rotation ticks, each row followed by its count of ticks:
The counts run from 0 to 1165.
[120 113 152 137  94 117 101  80  88 135 124 157 161 128 164  87 118 142
 123 114 172 181 163  96 137 146 132 142  97 143 105  87]	715
[145 165 149 166 143 106 108 159 116 121 100 129 113 106 164 137 104 141
  97 125 169 190 170 149 133 113 159 113 115 142 126  88]	732
[109 154 145 158 116 118 180 123 143 105  74 108 123 150 171 120 134 153
 163 148 179 125 129 127 163 109 143 105 151 156 152  93]	451
[117 118 138 121  88 157 139  98 145 160 106 143 136 108 188 114 111 103
 155 153 192 149 155 128 164 157 144  79 130 132 141 132]	155
[113 149 133 158 123 120 102  92 113  89 118 138 124 177 153 118 155 164
 117 132 195 125 159  93 151 132 125 160  92 151 145 101]	1090
[137 144 119 136 159 123 103 123 155 133 169  98 119 165 172 114 132 129
 106 161 174 195 147 123 142 116 146 132 155 116 119  88]	975
[109 119 125  88 102 157 138  88 140 103 135 141 128 142 174  90 149 133
 131 151 139 123 137 105 188 120  87 134 136  86 157  85]	767
[ 68 161 128 129 113 134 177 125  98 113  93 155 120 157 198 107 110 147
 110 142 151 125 121 140 102  88 135 110 127 133 151 121]	374
[113 123 139 111 124 169  74 105 115 100 129 174 144 152 164 107 142 138
 116 107 189 150  98 115 181 104 114 106 117 140 131 111]	470
[116 155 142 104 135  96 100  95 125 144 136 132 116  75 175  97 153 135
 113 172 148 169 119  93 155 165 157 144 132 102 150 124]	423
[ 70 143 128 152 138 129 139  90 132 133 123 153 137 162 183 120 165 137
 140 137 185  97 123 129 116  85 150 137 146 107  91 100]	694
[136 131 121 136 145 146  99 129 110 126 151 138 104  97 168  94 151 148
  98 126 164 167 148  90 193 112 149 126 134 119  85 110]	1112
[127 134 121 140  84 118 119  86 141 161 108 148 114 153 190 136 100 119
 155 148 170 171 118 132 165 128 137 121 114 119 195 125]	849
[101 144 121  87  92 103 127 124 115 104 128 107 160 116 167 107 128 127
  86 165 161 182 147 155  96 137 120 153 161 127 129  87]	508
[115 142 124  81  97 151 141 105 151 139 142 105 153 134 174 121 164 167
 114 199 171 140 102 109 121 121 123 128 155 145 130  92]	133
[ 72 144 125 134 132 125 130 105 139 117 133 162 138 165 175 111 177 142
 129 134 185 107 119 122 118 103 144 140 140 104  81  86]	693
[111 133 126 106  93 135 120  99 158 108 134 148 136  87 151 101 141 137
 116 159 173 171 181 157 149 100  87 166 130  95 123 131]	630
[106 123 123 118 131 170 153 124 136 139 148 100 159 160 180 122 147 162
 105 166 182 153 134 103 101  81 129 149 130 136 116  87]	136
[105 156 124 116 113 129  92 123 164 123 122 159 102 103 160 123 162 133
 120 136 192 108 131 118 204 140 150 108 134 100 146 124]	545
[100 135 126 130 126 153 152  99 113 129 118 122 127 146 180 118 131 152
 118 152 137 101 136 121 163  65  98 144 139  77 180  86]	764
[ 90 148 149 148 142 102 174 150 133  94 114 107 136 119 156  78 131 163
 112 122 174 152 150  98 137 109 129 124 149  96 111  72]	441
[ 90 130 138 149 143 148 146 115 116  90  78 166 135 125 152 102 145 172
 119 112 181 113 178 119 139  98 109 121 132 148 108  91]	1014
[ 96 127 141 150 136 151 141  98 106 109  66 140 133 106 163 113 135 161
 131 138 183  92 167 142 165  94 106 106 152 155 132 117]	1016
[117 154 125 113 117 145 153 100 128 149 116 100 134 137 191 140 160 163
 129 207 156 116 105 117 120 103 143 132 150 151 139  96]	131
[ 89 138 164  92 126 148 129 121 166  87 141 112 134 101 168 107 156 138
 137 160 162 182 142 166 126  95 134 112 119 102 100  99]	58
[103 118 143 120  97 132 126 130 154 110 157  92 132 149 165 116 130 149
 126 136 174 167 154 151 131  66 152 130 121 110  92  77]	830
[101 138 111  97  92 112 165 143 113 148  87 134 144  90 189 119 128 154
 110 139 148 143  85 124 130 110 138 108 175 115 142  80]	1132
[101 157 146 145 170  97 150 111 131 154 110 109 117  87 178 102 122 149
 110 183 157 161 132 111 123 107 151 142 141 106 158 138]	428
[140 114 144  90 103 140  92 112 150 111  87 145 156 103 151 133 134 143
 116 148 189 130 142 162 160 106 128 122 161 182 123  91]	1026
[119 151 156 120  98  91 168 135 149 120 107 103 145  70 156  94 131 153
 119 160 161 148 121  98 153 138 121 113 154  86 137  83]	438
[ 97 160 144 147 184 101 144 114 135 145 120 125 112 102 176  96 129 147
 106 170 161 174 141 103 115 111 167 154 128 108 147 132]	427
[ 91 128 145  97  81  84  96  95 118  61  95 169 114 118 174 107 137 133
 109 139 165 130 120 140 133 135 137 134 103 139 118 127]	943
[123 147 137 129 131 145 158  80 155 147 110 155 125 161 182 108 122 123
 132 172 158  99 157 121 166 103 107 133 158 122 178 102]	772
[119 141 161 169 122 113 114  80  79 156 102 156 142 133 168 100 104 146
 131 124 165 159 173 107 133 126 147 132  99 154 122  96]	717
[121 133 160 150 145 122 125 146  96  95 110 129 144  84 185 140 142 134
  86 153 167 141 130  99 100 105 165 134  87 142  96 102]	808
[ 82 149 170 124 145 126 118 130 101  91 135 119 136 103 164 100 147 169
  93 143 161 133 137 119 109  90 155 113 100 128  81  97]	815
[ 90 114 115 124  99 135 105 100 128 122 145 135 110 185 176  99 117 129
 140 115 180 194 137 124 158 116 146 136 112 113 146 111]	845
[138 146 121 154 155 108  79 113 123 163 128 142 131 117 176 162 129 122
  93 153 177 135 159 127 129 116 173 170 121 115 147  90]	412
[106 143 124 173  88 114 112  89  89 103 102  90 144 142 163 145 139 136
 125 146 186  95 145 114 159 117 108 137 119 115 168 110]	1085
[100 167 114 145 159 122 129 128  85 114 125 108 116 134 185 136 166 162
  90 166 154 102 126 120 129  80 140 135 169 128 110  95]	122
[153 164 117 150 121 103 121 136 105 108 100 111 118  87 188 159 158 132
  85 181 143 106 115 122 155 108 128 123 163 121 116  94]	116
[135 141 155  99 139 144 130 134 163  88 132 127 106 114 190 120 149 110
 104 183 157 128  95 101 161 138 130  70 124 118 131 115]	675
[109 120 116 124 105 153 154 135 137  87  94 141 162  87 163 106 145 144
 109 141 198 167 131 101 132 131  73 120 125 100 130 128]	1004
